The same turns and mirrors carry the whole set onto itself, and each row onto the other rows of its family. Which rows share a family with each named row? Give them in list order.
These 16 rows form 4 families of 4 rows each.
gefo: [ -2  -8  22  15   3  12   1 -25   4  -5 -18  34  45  -7 -22 -22  -4 -24
  27 -10]
dige: [ 36 -17 -14  15  -2 -30 -14  -3   2  13  17  10  -1 -22  -4   1   0 -55
  13  -5]
zigob: [  3 -22   5  13 -12 -29 -15  -6  18   9  22 -15  29  -2  14   6  16 -29
   7  -6]
bek: [  8 -24   5   9  -7 -31 -23   2  18   6  12 -18  25  -8   9  13  16 -36
  12  -4]
palos: [ -6 -12  25  16   3  18   5 -31  10  -1 -19  34  33  -9 -22 -14  -1 -22
  36 -16]
Veni: [  7 -22   9  17  -5 -26 -25   0  23  11  14 -16  32  -2   9  15  15 -34
  15 -16]
Suza: [ 32 -23 -14  12   7 -24 -13   3   8   7  16  12  -5  -9  -1  10  -7 -57
  10  -8]
pef: [-10 -18  33  16   0  29  -7 -14  -8   9  -1  43  -9 -17  -7  -4  -6 -24
  14  -7]
Mipuv: [-13 -10  37  13   0  28  -8 -18  -7  18  -3  36  -6 -21  -4   0 -12 -34
  14  -3]
Zut: [  0 -27   8  12 -12 -30 -16   6  14   7   9 -16  32  -3   9  15  10 -31
  10 -16]
Bobu: [  1  -5  21  15   4  15   5 -23  11 -15 -16  30  36  -8 -22 -17   4 -15
  33 -18]
Fol: [ 31 -19 -13  17   1 -27 -12   6  12   6  24   7   0 -17  -5  12   3 -53
  11  -2]
beda: [  0  -7  27  15   2  18   5 -25  15  -3 -25  23  35 -12 -27 -17   3 -21
  25 -16]
Rafis: [-13 -11  38  17   6  23  -2 -17 -11  15  -5  42  -1 -13 -10  -5 -14 -24
  20  -8]
bib: [-13  -8  27  17   3  24  -9 -22  -8  22   0  45   1 -22  -2   0 -13 -18
  15  -5]
lof: [ 35 -22 -14  19   9 -23 -12  -3  12  16  16  16  -5 -12  -5   9   6 -56
  14  -1]

The rest of the family of Fol: bek, palos, Rafis
The rest of the family of pef: Veni, Suza, beda
The rest of the family of zigob: gefo, dige, bib

The same turns and mirrors carry the whole set onto itself, and each row onto the other rows of its family. Which rows share a family with each named row? Give them in list order.
These 18 rows form 3 families of 6 rows each.
mumu: [ 19  -5  10  10 -13  17  -7  -1  12   9 -20  34   2  21   0  -6 -15   8
  -3 -29  -4   4  -5]
pizov: [  0  14  10 -17 -32 -14 -20  -6  -7   5  -3 -24 -14  15   5  -3   6 -15
  10 -12 -12   4  11]
bub: [ 16   0  -7  11  -3  17  -7   2  14   7 -20  40   0  11   9  -3 -17  -1
  -9 -25   0  15   2]
kab: [ 12 -12   0  15  14   1   9   3 -11   2  15  29  11 -22 -20   7   2  30
   3  -4   3   7   7]
Lefar: [  3  14  11  -5   2   6  24  -6  12 -14 -35  14 -11  -3  16  27  -1  -1
  11  -3   0   4  -2]
fimez: [ -3   2  10 -21 -30 -17 -27   1  -9  17  -4 -25 -15   6  -8  -5   8  -9
   6  -1 -13   1  -4]
vepag: [  3   6  -9  -6  -3  -2 -12 -17 -17  -6  -7 -31  30  -9  -6  10 -13 -14
   3  20  14 -25   4]
Kube: [  1  10  12 -10 -34 -15 -27  -1  -7   5  -1 -16 -13  18 -13 -15  15  -6
   4 -10  -7   5   5]
riki: [ -6   5   7   5   8   7  16   4  17 -17 -25  21  -7 -12  11  31  -9   1
  10   8  -5  11   2]
moge: [-10 -26 -17  -6  -2 -16  -6  11  -6   1   8 -17  -2  -3 -10 -24   4   9
 -22  14  16 -21   4]
Fava: [ 20 -15   1   7 -11  12  -6  -3  14  12 -15  33   0   4  -5  -8 -15   4
 -17 -33  -4  13  -7]
kod: [ 10  -6  -9  14  19   1  13 -11 -10   2  13  24  17 -33  -8  12   2  21
   5   0   3   4   3]
sakol: [ -6 -26 -17 -13  -4 -11 -10   9 -14   5   7 -15  -9  -2  -9 -26  -2   0
 -34  -3   5 -15   5]
bidap: [  6  17  -4  -6  -6  -3 -16 -16  -4 -10 -12 -27  22   9  -9   8 -11 -13
   9  18  17 -33   3]
rap: [ -3   9   9   5   8   8  28  -1  14 -11 -33  13   0   1   8  27  -1   7
  11  12   5   0   7]
Mik: [  0 -24 -26 -13   1 -23 -14   6  -9  13   3 -19  -4   4  -4 -14   0  -3
 -26  14   5 -20   3]
luzor: [ 13  13  -8 -20  -3   1 -18 -14 -18   4 -11 -27  21   1  -9   3  -1 -20
   7  17   9 -29   1]
ziz: [  8  -3  -5   9  16  13   2   7 -11  -2   8  36  13 -32 -10   8   0  19
   8 -14   2   6   2]

The rest of the family of vepag: pizov, Lefar, Fava, kod, sakol
The rest of the family of bub: fimez, riki, Mik, luzor, ziz

The same turns and mirrors carry the whole set onto itself, and each row onto the other rows of its family. Which rows share a family with each named row? Give them in list order.
These 32 rows form 4 families of 8 rows each.
Mazo: [ 21 -14 -32   9 -28 -11   4  -4 -10   1  10  -5  17  13  -7]
bemu: [ -9 -27   1   9 -10   5   6  -1 -20 -24  -3  -5  12  14 -23]
Zibi: [ 25 -10 -33  12 -30  -8   8   2  -7   1   9  -5  11  13  -5]
Lus: [ 14  -9 -24  17 -16 -23   5  -4   8 -34   6  11  11   1   0]
sib: [ 15  -4 -24  20 -15 -19   3   5   4 -35  12   6  16   5  -5]
Petev: [  0   7  20 -13  -4   4  -8   5   5  34 -10  -1  -8  18   0]
butus: [ -9   8  32  -3   3  -9  -1   4  21  -5 -13  11 -17  10   5]
Bup: [ -5   8  21 -14  -6   7  -5   4   1  32  -4   2  -9   7   0]
muva: [ 18  -4 -23  19 -18 -20   9   0  11 -32   6  12   7   1   2]
mozat: [-10 -30  -2  11 -13  -4   8  -3 -21 -18  -1  -2   5   7 -25]
Bati: [ -6  10  30  -5   9  -8  -4   2  23  -5 -17  12 -12   8   6]
tarog: [ 25  -9 -29  21 -22  -9   6  -3 -15   0   6  -7  16  16  -9]
sevot: [-21  -7  -7   8  -8  -5  -8  16 -21 -11  11  28   8   3 -20]
Pomi: [ 28  17  -2  -6  18  16   6  -7   7 -11  -6 -18  -6  14  15]
magu: [ 18  -2 -23  28 -10 -23   4  -2   2 -30   4  14  12   2  -2]
vub: [ 20 -10 -30  13 -25  -8   3   5 -10  -9  13 -10  19  15 -12]
fekep: [-23  -9 -13   6 -17  -6 -10  15 -11 -17   9  24   4   0 -22]
Subo: [-18 -10 -12   9 -10  -7 -10  14 -18 -11   9  27  15   2 -20]
neri: [-11 -24   7   8 -11   6   7   1 -25 -23  -1  -4   6  13 -23]
ledo: [ 21  31 -17  -8  15   6  -9   7   6   7   8  11  -4   6  16]
dusu: [ -6  16  34 -11   5   1  -5   4  19  -6 -11   7 -11  12   6]
dip: [ -8   9  33  -7   5  -2   1  -3  18  -4 -12   7 -14  -1   7]
Teki: [ 29  14   3  -7  18  10   5 -15  11  -2 -10  -8 -11  15  17]
nin: [ -4   6  21 -11  -9   2  -3   8   2  32  -7   0 -12  19  -3]
famag: [-16 -16 -13  11 -11 -13  -3   9 -17 -10   8  25   6  -2 -24]
mor: [ 17  32 -14 -12  16   3 -15   4   8  10   5  10  -3   7  16]
mav: [ 24  15   3 -10  17  12   1 -12   9  -9  -9 -19  -5  15  16]
nida: [ 19  29 -16  -6  15   5  -9   7  12  12   7  11  -2  19  17]
Vov: [ 25  15   0  -3  18  11   5  -9  15 -11  -6 -13  -5  25  18]
Zogu: [ -2  14  24 -17  -5   9  -8   9   5  25  -5   0  -7  20   1]
Zade: [-15 -26  -2   4 -19   7   3   2 -16 -21  -3  -8   4  12 -24]
rak: [ 24  26  -9  -9  17   4  -7  -1   8  14   2  15 -10   9  16]

The rest of the family of rak: sib, mozat, vub, dusu, Teki, famag, Zogu
The rest of the family of butus: Zibi, muva, sevot, Pomi, neri, ledo, nin

The same turns and mirrors carry the whole set onto itself, and each row onto the other rows of its family. Which rows share a family with each named row? Give them in list order.
These 32 rows form 4 families of 8 rows each.
lavor: [-11  16  -3  -8  11   2  26  -2  11]
vik: [-16  -5 -18  28 -14   7  13 -18   1]
bara: [-12 -13 -16   8 -14  19  28 -20   3]
toz: [ -3 -13 -12  13  -7 -19  -8 -13  18]
tuf: [ -8 -10   9  -1  19  36  18   7 -13]
zese: [-10 -14  17  -4  21   2 -11  22  -2]
Rede: [-13   0 -10  -5   2   5  -6   3 -30]
kazo: [  4 -15   3  -6  25  36  10   9   2]
feriz: [-18   1  -3  -2   6 -13  12  -4 -24]
bas: [ -7 -23 -10  12  12   9 -19   5 -24]
siz: [  2 -23   6  17  10  10  15  -8  35]
deran: [ -1  10  11   2   9 -10  25   3  16]
Bulor: [  9 -23  14  16   3  23   4   3  27]
nezi: [  6 -25   0  14   6  30  -3  -2  29]
mek: [  8 -37  -2  17   5  11  -8  -8  24]
Suk: [  5 -16 -12   9  15  35  24   1  -9]
ganeb: [ -8 -10  -6  18  -8 -15 -16   0  17]
Nisa: [-21  -2 -17  -2   0  -9  10   5 -22]
manot: [  2  -3  19  -8  14  -9 -15   3   8]
suse: [-16  -7   9   4  -3 -18 -14  -7  14]
sok: [-20  14  -2  -6  10   6  16  -1 -20]
nudi: [-11 -35 -14  11  -5  23 -12   6 -11]
Bemob: [-16  -8  -7  18 -11 -19  -1 -19   2]
Dala: [ -3 -15   3  -6  11  29  30   8 -11]
sozom: [ -1 -11 -20  18 -18  12  25 -13   7]
tor: [  1 -10  13   4  26  -3 -19  14   1]
zuz: [ -4   0   7   0   3   8  27 -15  29]
defi: [ 8 11 15 -3  6  2 21 -7 18]
bosi: [  0 -39  -1  21   2  13 -16  -3  -7]
sele: [-13 -20 -23  20   0  25  23 -13  -4]
larug: [  5 -18  15 -16  26   9  -3  12   4]
fek: [-19 -34 -19  15   6  13 -11   1 -14]

The rest of the family of Bemob: kazo, bas, mek, manot, sok, zuz, sele
The rest of the family of feriz: bara, toz, tuf, nezi, tor, defi, fek
The rest of the family of Rede: lavor, vik, siz, Suk, suse, bosi, larug

The same turns and mirrors carry the whole set onto itself, and each row onto the other rows of its family. Which rows share a family with each named row? Give them in list order.
These 32 rows form 4 families of 8 rows each.
zoz: [ -9 -15  -9 -15  28  28 -30   9]
sevad: [-32  18  31 -24 -12  13 -24   1]
gufin: [-35   0  14  -8  24  -3 -37   7]
lelo: [-39   3  35 -23  -7   8 -34   2]
mafez: [-13 -17 -18 -19   5  27 -22  26]
gozo: [-21  19  18 -31 -22  25 -13   8]
dolip: [-36   9  11 -30  25  -1 -46   4]
mozi: [-33 -17   7  -9  23   4 -41  14]
bazu: [-21  10  33 -29  -8  30 -27  -9]
tad: [-13  -7  -9 -29 -14  35 -14  23]
Sigim: [-20 -13   5 -11  34  18 -39   2]
kiza: [ -3   0  -1 -30  -6  46 -16   6]
nuzem: [-27  -6  24 -14  26  13 -42  -7]
Dis: [-11  11  -3 -28 -16  31  -9  16]
fanu: [-38  11  30 -16   7   0 -34   1]
leme: [-17  -1 -22 -32  25  15 -35  18]
nota: [ -2 -10 -12 -23  12  41 -21  11]
Rur: [-19   3   9 -34 -25  33 -15  14]
bep: [-30  24  20 -45  -7  15 -32   0]
mim: [-36  18  23 -38   9   3 -41  -1]
Bozis: [-13  -8 -19 -12  18  18 -23  22]
Bupup: [-23 -21 -11 -12  20  14 -33  23]
mun: [-11   9  18 -32 -13  41 -18  -4]
gagu: [-40  -6  27 -15  12   2 -41   5]
kegin: [-24  -7  -7  -7  29   5 -32  17]
tapab: [-28   0  -8 -28  32   4 -44  11]
kupa: [-13  15 -12 -47  -6  31 -21  14]
gop: [-21  23   6 -50 -13  25 -24   6]
Zafa: [-28   4  36 -20   9  18 -36 -11]
pil: [-30   7  27 -32 -23  22 -23   6]
lov: [-11   4 -25 -40   9  26 -24  19]
miged: [ -8   0 -19 -20   0  29 -13  24]

The rest of the family of sevad: gufin, gozo, Dis, fanu, Bozis, kegin, miged
The rest of the family of Bupup: lelo, mafez, mozi, tad, Rur, gagu, pil
The rest of the family of gop: dolip, leme, bep, mim, tapab, kupa, lov

The same turns and mirrors carry the whole set onto itself, and each row onto the other rows of its family. Which rows share a family with each named row? Give them in list order.
These 16 rows form 4 families of 4 rows each.
neto: [13 13 21  9 -3 -6 21 20 22 -6 24]
kad: [-15  15  -6 -15  -9 -13  27   6 -15   2   0]
Kup: [-21  15  21   1   0  -7 -10 -19 -17  -2 -18]
Foge: [-10  39   6  -8  -3  -2  19  10  -6   3  19]
redip: [-12  -5  35  24  10  -7  -5   0  26 -15 -14]
Taga: [-24  12   7  -9 -16  -6  34   6 -22  -3   3]
zote: [-26  10  33   7 -10  -1  -2 -18 -23  -7 -13]
bepo: [-17  -6  44  29  -2  -1   5  -2  18 -19  -7]
Rifu: [ -2   0  -6   9   1  -5  35  15  18 -12  15]
nanu: [ -6  -4   9   8   1 -14  34  25  26 -11   4]
puz: [-19  29  35  -5  11   5  -9   1 -13   8  -1]
nenef: [-15  -4  18  14  -8  -7  42  22  18 -16  10]
fes: [-24  18  -9 -10   4   1  18  -1 -20   2   2]
Samo: [ 5  5 49 12  9  2 -9 11 14 -2  3]
melu: [-20   2  25   4  13   6 -15 -13 -14  -1 -17]
pesok: [  2 -17  29  23  11   0   1   3  23 -14  -3]

The rest of the family of fes: Rifu, melu, pesok
The rest of the family of nenef: Taga, zote, bepo
The rest of the family of neto: Foge, puz, Samo

